[182 155 141  97 141 157 126 126  53 224  47 110] 0
[131 146 100 150 122  94 123 146 144  97 166 139] 1
[128 110  90 106 114 124 144 125 112 127 149 114] 2
[120 104 154  98 146 106 111 127 192 130 157 152] 0
[148 135 198 114 151 132  94  78 146 132 104 130] 2
[120 170 111 135 135 135 155 110  16 155  98  90] 0
[126 127 102 136 117 154 112 140 159 103 110 149] 1
[140 129 162 101 156 124 148  88  90 160 123 148] 1
[152 111 132  96 116 190 124  87 100 188  68  94] 1
[135 122 129 107 162 118 150 119  80 145 117 105] 1
[130 153 141 141 150 114 130 130  89 144 153 141] 1
[121 132  67 119  86 109 121 141 135 128  92 119] 2
[118 131 142 100 152  49 154 132 141 150 171 166] 0
[ 85  88  88 149 159 151 173 114 145  81 116  82] 2
[140 114 118 141  98 165 106 109 159 156  86 131] 1
[ 68  91 167 142  73 176 152 110  80 199 148 118] 3
[134 140  79 204  91 190 144 108  62 139  69  84] 0
[ 71  58 137 139 179 177 173  70 167  99  80  53] 2
[ 87  63 101 135 154 171 187  75 142 127 135  83] 2
[118 120 147 100 139 163 152 109 109 165  86 114] 1
[178 152  62 116  38 105 132 202  82 144 181 146] 2
[104 172 158 141 162  61 143 154 121  83 209 156] 1
[102  98 110 185  78 125 109  93 161  44 186 113] 0
[131  90 137 111 130 147 117 115 116 152  92 101] 1
[108  78  69 150 113 156 210 174  90  88 160 115] 2
[119 168 147 142 199  70 168 108 102 115 191 136] 1
[ 45  94  74 124 148 127 175 108 147 129  73  66] 2
[155  95 131  91 145 185 149  72  87 141  66 114] 1
[ 96  89 111 174  97 114 148 103 163  54 213 155] 0
[162 117 121 145  86 185 106 139 140 133  89  85] 0
[183 205 145  82 110  89  54 123 142 117 113 161] 2
[150 140 158 133 114 138 113 142 103 134 147 135] 2
[125 169 131  63 181  88 140 115 104 226 113 154] 0
[107 143 103 151 146  90 158  83  39 126 144 110] 0
[131 116  84 159  81 184  63 135 172 139  87  99] 1
[126  92 117 143 130 150 161 144  98 124 133 124] 2
[ 98 154 135 103 119  95 143 137 134 137 165 157] 0
[162 167 145  33 184 106 137 129  99 204  99 152] 0
[146  85 123 102  43 223  93 152 126 177 130 147] 3
[160 102 181 109 158 119 160 111  68 155 103 114] 1
[130 160 142 112 168  92 148 118  43 195 111 119] 0
[ 93 126  91 136  64 162  55 159 201 117  98 121] 1
[130 136 121 136 115 163 102 123 140 127 101  88] 0
[107 131  97 140 117 108  92 130 130 123 104 129] 2
[157  87 150 128 114 223  58 148 240  86 123 106] 0
[153 114 122 114  84 102 100 152 111 152 147  75] 3
[162 119 137 132 152  81  90 155 135  93 124 111] 3
[169  97 125 102 115 186 132 121  78 148  46 106] 1
[214 105 183 161 128 151 156 165 109 130 199 160] 2
[124 122 103 125 101 116 123 166 104 116 134 132] 2
[ 88 125  92 217 125  96 132 106  56 106 116  90] 0
[141 106 127 119  95 166 110 101 137 161  76 100] 1
[ 85 120 145 139 100 150 138 119 107 163 125 126] 3
[105 150 154 118 161 103 150 152 128 103 193 130] 1
[146 217 128 110 104  51  58 117 112 157 135 188] 2
[127 112 173  85 121  93 123 147 224 156 185 153] 0
[112 150 111 137 128 115 123 127 142 107 170 152] 1
[123 108 105 115 113 188 108 115 119 189  76 111] 1
[145  94 107 148  91 182  94 111 154 149  62 119] 1
[148  86 160 118 114 167 116 145 189 120 149 136] 0
[ 50 173 154 115 179  77 140  70 137  93 136 156] 3
[128  89 121 110  94 200 119 109 130 176  80  91] 1
[137 154 135 136 161  86 143 120 177  86 113 160] 3
[ 71 127  81 116 126 117 114 100 164 145  68 104] 2
